In the data rows, zero lies at 4.5, halfway between 4 and 5.
Some points, one per row:
[8 4 3 3 5 7 6 3 3 4 7 8 6 1 2 2 4 2 3 2 6 2 2 2]
[6 5 3 5 6 9 7 5 1 6 3 4 5 4 3 5 3 6 3 4 5 4 1 4]
[7 7 4 2 8 7 5 4 4 5 6 4 3 5 5 5 5 7 2 4 7 4 1 4]
[7 1 2 3 3 7 6 3 1 5 1 6 5 6 4 8 6 5 7 7 4 5 5 8]
[9 9 2 5 5 6 5 3 1 4 8 5 4 0 4 2 2 2 6 1 7 1 2 3]
[3 2 5 5 4 1 2 7 7 5 2 3 6 7 4 5 6 7 5 6 4 4 9 4]
[5 4 3 4 4 5 5 1 3 3 6 5 6 3 4 5 2 3 5 4 4 3 4 4]
[8 4 3 3 5 6 6 4 4 3 7 5 4 0 4 2 2 4 5 2 6 5 3 4]
[4 6 4 5 8 6 6 5 5 5 3 4 5 5 4 4 3 4 4 4 4 6 3 3]
[8 3 3 3 8 8 8 1 0 7 6 6 4 4 4 5 4 6 3 4 5 4 1 5]
[4 5 4 5 6 6 6 2 3 5 5 6 5 2 4 7 4 2 4 3 5 3 2 2]
[3 7 4 6 3 4 5 4 6 3 6 5 6 2 4 0 3 1 4 2 4 5 5 1]
[6 7 5 7 4 4 6 7 5 5 6 0 2 5 6 4 6 8 4 4 5 5 8 5]
[2 3 6 5 4 1 4 5 5 6 1 5 4 5 4 5 5 3 6 5 4 4 5 2]
[5 4 2 5 6 8 6 0 0 4 7 8 5 3 4 4 2 2 6 2 4 4 0 3]
[4 5 4 5 8 6 5 4 3 4 6 6 6 2 4 4 3 4 4 3 6 4 2 3]
[1 6 4 6 2 4 3 3 7 1 6 7 6 3 4 2 3 3 4 4 3 4 8 4]
[5 6 5 7 2 1 3 5 7 2 4 2 4 8 3 4 5 6 6 5 3 5 8 3]
[1 2 5 4 3 3 5 7 7 4 3 4 5 6 2 6 5 6 4 6 4 5 3 6]
[6 5 4 5 5 5 4 4 5 7 6 3 3 6 4 3 4 4 2 6 7 3 4 4]
[5 4 6 5 3 3 4 3 4 4 2 1 2 6 3 8 4 7 5 7 5 6 6 5]
[6 7 3 4 6 6 4 4 4 3 5 4 3 3 4 3 4 5 4 6 7 7 2 2]
[5 5 4 3 3 4 5 6 5 4 4 5 4 5 8 2 6 6 5 4 5 4 6 5]
[2 7 7 4 4 2 2 7 8 3 5 5 6 3 2 3 6 5 5 4 6 4 8 6]
12 more points follow, each with its number after it:
[3 4 4 6 1 3 1 2 5 3 6 7 6 3 4 6 4 2 7 5 4 5 6 5] 0
[3 9 4 4 4 6 5 5 7 4 7 2 4 2 5 1 6 5 3 4 7 4 2 5] 1
[4 6 4 5 5 4 5 3 6 6 4 5 6 2 4 4 4 3 6 3 7 5 2 2] 2
[4 2 5 6 4 3 6 7 5 4 1 4 5 7 5 8 5 8 5 8 2 7 8 7] 3
[5 8 7 5 5 4 6 5 8 5 6 1 4 2 6 4 6 5 4 3 4 6 3 4] 4
[8 2 3 7 6 6 5 4 1 6 8 4 4 2 5 5 2 3 1 5 6 4 5 3] 5
[2 3 5 4 6 6 5 4 5 9 2 6 5 7 4 6 5 7 0 7 5 6 5 3] 6
[4 6 7 7 2 7 4 5 4 5 7 6 5 2 5 4 5 4 3 4 5 5 5 6] 7
[9 5 2 7 5 5 5 3 3 3 7 4 6 2 5 4 1 1 5 0 5 4 5 3] 8
[4 5 5 5 3 4 6 6 3 4 3 6 6 6 6 5 3 4 5 5 6 4 3 4] 9
[7 7 3 2 7 7 6 6 3 4 3 5 0 3 6 4 4 6 4 2 5 3 0 3] 10
[7 4 3 4 8 6 7 4 3 7 4 2 2 5 6 5 4 6 3 2 5 1 3 4] 11
Which of these numbered points is nearest to each point below, looking only along the 5 directions in which the first points spread most? Its number follows each.
[3 3 4 7 4 4 5 3 2 4 4 4 6 6 4 7 4 5 4 5 6 5 4 4] > 9
[5 7 4 5 6 5 7 5 7 4 3 2 4 5 6 4 3 7 4 2 5 5 5 4] > 4
[3 3 4 5 2 2 2 6 8 7 1 2 4 9 3 5 7 7 5 7 5 6 6 7] > 3
[8 6 4 5 6 5 5 4 2 4 7 5 4 4 4 5 4 4 4 2 4 4 3 4] > 5
[7 6 5 3 3 3 4 6 6 3 5 3 3 2 7 4 6 5 7 3 3 5 7 7] > 7
[4 4 5 3 4 6 4 4 4 6 4 5 5 6 3 3 5 4 3 5 4 6 4 6] > 9
[1 2 4 5 4 8 3 4 3 8 1 2 3 8 4 6 7 7 3 7 5 5 2 5] > 6
[8 7 3 5 6 4 5 3 2 1 9 5 5 0 4 3 1 3 6 2 5 4 4 3] > 8
[5 6 4 4 4 4 3 4 7 4 7 5 6 1 6 4 5 2 5 3 3 3 2 6] > 7
[3 7 4 6 4 8 3 3 4 5 7 7 6 2 5 2 5 0 1 4 6 3 0 1] > 2
[5 7 4 4 7 7 7 4 4 5 6 5 6 4 5 3 4 3 2 6 5 4 0 4] > 10
[3 5 3 4 3 4 4 4 6 3 4 7 3 8 4 5 3 6 4 7 3 6 6 6] > 9
[5 7 3 7 3 5 3 4 6 2 7 1 4 4 4 4 2 5 2 3 9 4 3 2] > 4
[5 6 4 7 0 3 2 5 3 2 5 6 4 6 7 3 3 4 6 4 2 5 9 5] > 0
[7 3 4 3 9 7 7 5 1 6 3 5 4 5 4 3 3 4 3 4 4 5 1 4] > 11
[2 3 5 5 4 4 5 4 1 4 4 6 4 5 3 6 3 5 5 6 0 5 5 7] > 9
[9 7 3 5 6 6 6 5 4 4 7 3 4 3 6 4 3 6 5 3 8 5 3 3] > 10
[6 6 7 3 3 2 4 7 8 3 6 3 2 6 5 2 3 8 6 4 5 5 8 6] > 4
[7 5 5 4 6 0 7 7 7 3 2 1 1 5 6 3 5 6 8 3 3 4 6 6] > 4
[1 1 7 7 5 1 2 5 6 7 0 2 4 9 4 7 5 5 5 9 5 4 9 5] > 3
[4 7 5 3 5 5 5 6 6 5 6 4 5 1 5 4 5 5 4 3 7 5 5 1] > 1
[2 1 3 2 8 7 6 3 3 9 2 6 8 8 3 6 7 6 4 6 1 5 3 5] > 6
[6 6 5 4 2 6 5 3 3 3 8 5 5 0 4 2 3 1 4 3 7 5 5 4] > 8
[8 6 2 4 5 8 6 2 2 2 9 3 6 2 6 3 1 2 5 2 6 4 1 3] > 8
[6 4 5 6 4 6 6 3 3 2 7 3 4 6 4 8 6 7 5 5 5 6 7 5] > 9
[5 8 5 3 9 4 7 7 6 7 4 5 3 5 7 3 4 6 4 2 6 4 4 2] > 4
[4 5 4 5 2 4 4 7 6 3 5 5 4 6 1 6 2 7 3 7 3 5 5 5] > 9
[3 6 6 3 4 2 7 4 5 4 8 6 6 0 6 4 5 3 8 3 3 3 5 6] > 7
[4 1 4 5 5 7 7 4 3 5 5 8 7 4 4 8 4 4 3 6 3 7 3 5] > 9
